m =
[[-11 -31  36 -21 -11 -10  -2  17  23  -5  -4   5   9]
 [-23  41  28  40 -21 -13 -48  62 -11 -16 -30   5   0]
 [ -9 -11  32  -3   2  18  22 -14 -31  -1  -5  15  40]
 [ -9 -20 -23  20  21 -10 -18 -19  58  31 -30  -3  -6]
 [-26   1 -45   4  17 -20   5  16  15   8  56  10  19]
 [-47  17  51  30  -8  15   2  17 -11 -15 -16  21   8]
 [-26 -21  -1   9  49  15 -48   4  33   9   3  -5   0]
 [-16   2  -5 -20   0   9  18 -28  25 -12   4  18  26]
 [ 13  -9 -15 -39  16 -14  -6 -27   2  32 -10 -14  29]
 [ 21   7  -2   0   1  18  13  -2 -29 -45  29 -13  29]]
Rows and columns are numbered from 0.
Report the entry at row 2, column 1.
Answer: -11
Report the top-left entry.
Answer: -11
Report the entry directly above -8.
Answer: 17
Report the entry at row 0, column 2.
Answer: 36
The entry in the top-right corner -> 9
The entry in row 1 and column 1 -> 41
Report the top entry of the column that holds the largest entry.
Answer: 17
Report the entry in the bottom-right corner.
Answer: 29
The entry just left of 20 is -23
The entry just right of 30: -8
Report the entry directly above -12.
Answer: 9
Report the entry in row 0 and column 1.
Answer: -31
Report the entry in the bottom-left corner.
Answer: 21
Report the entry in row 1 and column 2.
Answer: 28
Report the entry just right of the largest entry.
Answer: -11
The maximum: 62
The entry at row 1, column 0: -23
The entry directly above 31: -1
Report the entry just right of 23.
Answer: -5
Report the entry directly above -27.
Answer: -28
The entry directly below -12: 32

array([[-13,   3, -49,  11,   5,  -5, -16,   9, -25,  20, -10,  14,  -9,
         15,  -5, -17],
       [ 14,   9, -15,  19, -12, -35,   5, -20, -15,   7,  -9,  13,  -7,
         21,  33,  28],
       [-35, -18, -39,  -5,  12,  16,  -4,   6, -14, -14,   4, -13, -31,
        -19,  13,  31],
       [ 27,  32,  27, -38,  -9,  27,   3,  10,   0,   8,  13,   6,  22,
          7,  14,  21],
       [-31, -14, -53, -17,   3, -22,  15,   3,  -9,  23,  16,  -6, -37,
         15,   4,  14],
       [-18, -26, -24,  44,   8, -26,  -9, -12,  -3,  -7, -17,   7,  -8,
         -3, -18, -33],
       [ 27,  37,  27, -35, -15, -15,  19,  16,   3,  36,   7, -21,  -7,
         35,  14,  21],
       [ 18,  27, -10,  -3, -14, -38,   9,   4, -13,  39,  -7,  -4, -15,
         42,  17,  10],
       [ -8,   8,   5,   7,  14,  42, -26,  23, -14, -19, -18, -19,  -4,
        -22,  -1,   4],
       [  2,   1, -27,  15,  -1,  -9, -10,  -7, -14,  10,  -5,  29,  13,
         11,  -5, -21],
       [ -1,  16,  11,  30,  16,  32, -37,  32, -20, -12, -40, -31,  -9,
        -13,  -8, -14],
       [-12, -11,   9, -19,   1, -13,  20,   8,  21,  16,  13, -21, -14,
          6, -23, -16],
       [  0,   9,   7, -11,  -4,  -1,  10,   1,  -5,  -9,   1, -24, -25,
         -3,  36,  57],
       [  3, -13,  17,  28,   1, -19,   0, -11,  14,  -6, -11,   1,   9,
         -2, -21, -34],
       [  0,  26, -36,   3,   1,   7, -20,  19, -37,  18, -18,  -3, -17,
         17,  22,  20]])
The entry just right of the smallest entry?
Answer: -17
The maximum is 57
The entry just left of the largest entry?
Answer: 36

Questions about the row below.
1) Which number is the second smallest entry?
2) Which number is the first entry from the left?
3) Which number is the 4th-last entry?
4) Which number is the entry just right of 40?
5) Which number is the fifth entry from the end?
(31, 40, 0, 35, 23, 92, 38, 33, 80, 47, 63)
1) 23
2) 31
3) 33
4) 0
5) 38

Questions about the matrix below. Counting starts at 0.
1) Which number is the entry just left of the largest entry?
2) Which number is the entry in the top-left corner?
3) Which number is the bottom-left entry?
4) Which number is the entry just left of 40?
5) Which number is the entry directly below the smallest entry?
6) Which number is the entry in row 1 and column 0?
7) Which number is the entry in row 0 and column 2?
8) Which number is the entry in the bottom-right corner?
[[ 42 -60 -60  69 -27 -53 -27 -39  47 -56 -69  36 -56 -64   2]
 [-62  60  47 -51  11  55  55  58 -30 -60  69  52  61  31  59]
 [-31 -20 -25 -52 -27  18  17 -39  60  75 -41 -62   5 -49 -56]
 [ 22  24  47   4  16  -6  18  53  44 -70  46  61  -8 -56  48]
 [ 39  62  32 -40  53  -8 -26  70 -59 -67  57  52  16  57   3]
 [  8  35 -43 -61  -6 -46 -39 -65 -38  71 -38 -65 -42  63 -46]
 [-43 -66 -14  54  47  59  39  53  37 -56 -41  56 -39 -41  43]
 [ 53  40 -23 -17  24 -30 -39  36 -59 -66  57  48 -27  54 -18]
 [ 23 -53 -11  41  -3 -55 -31 -43 -45  59 -46 -44 -61  24 -55]
 [ 65  10 -42 -64  21 -48 -13  14  65  20 -43 -68 -50 -45 -54]]
1) 60
2) 42
3) 65
4) 53
5) -67
6) -62
7) -60
8) -54

B = [-1.0 -1.2 -0.7  1.5 -1.5  1.3 -0.4 -0.7 -0.1 -1.5 -0.9]
The entry just right of the largest entry is -1.5
Find the first entry.
A: -1.0
The 2nd entry from the left is -1.2
The third entry -> -0.7
Find the first entry from the right.
A: -0.9
The second largest entry: 1.3
Find the third entry from the right.
A: -0.1
Find the entry just left of -0.9.
A: -1.5

124  197   89   91   62  116   80  102  127   71  108  109  107
Report the third entry.
89
Report the 3rd entry from the right.
108
Report the third smallest entry.
80
The 1st entry from the left -> 124

[  25.82  -85.54 -154.25  136.92   -3.76  -81.60   80.42  -14.69]
The first entry -> 25.82
Report the second entry from the right.
Answer: 80.42
The 3rd entry from the right is -81.60
Report the 2nd entry from the left.
Answer: -85.54
The entry just right of 136.92 is -3.76
The last entry -> -14.69

data =
array([[  1, -15,  -3, -19, -24,  36,  35,  18,  -1],
       [ 48,  11,   8,  12,  10,   5, -17,  21,  15],
       [ 27,  18,  27,   5,   6, -48,  12,  -1, -15],
       [-25,  10, -29, -34,  25,   9, -12, -40,  23],
       [  6,  18,  11,  27,   1, -32,   4, -15,   6],
       [ 30,  12,   4,   0, -17,  16,  -1,  29,  -9],
       [-53,  -7, -20,  13,  -3, -19,   5,  25, -61],
       [ -8,  15,  10,  21,   3, -27,  -3,   0,  11],
       [ -3, -27,  23, -28,  19,  24, -19, -24,   2],
       [ -1,   3, -10,  33, -17, -28,  -6, -29,  24],
       [ -7,   9,   0,  29,  -6, -27,  -5, -16,  19],
       [ -5,  -1, -32, -13,  -2, -11, -17, -29,  38]])
Counting starts at 0.
The entry in row 0 and column 2 -> -3
Read off the entry at row 0, column 0.
A: 1
Read off the maximum.
A: 48
Read off the entry in row 0 and column 1.
A: -15
The entry just right of the largest entry: 11
Read off the top entry of the column that holds the smallest entry.
A: -1
The bottom-right entry is 38
The entry just right of -40: 23
The entry directly above the smallest entry is -9
Read off the entry directly below the largest entry.
A: 27
The entry just left of 13 is -20
The bottom-left entry is -5
The entry just left of the smallest entry -> 25
Read off the entry at row 2, column 1.
A: 18
The entry in row 2 and column 2: 27
The entry directly below the smallest entry: 11

x = [ 35 -20 -29  21  71 -32  -3   5   6 -21  -4 -13   8   1 -30]
Find the second largest entry.
35
The entry just right of -32 is -3
The third entry from the right -> 8
The entry just left of -3 is -32
The second entry from the left is -20
Find the 5th-last entry.
-4
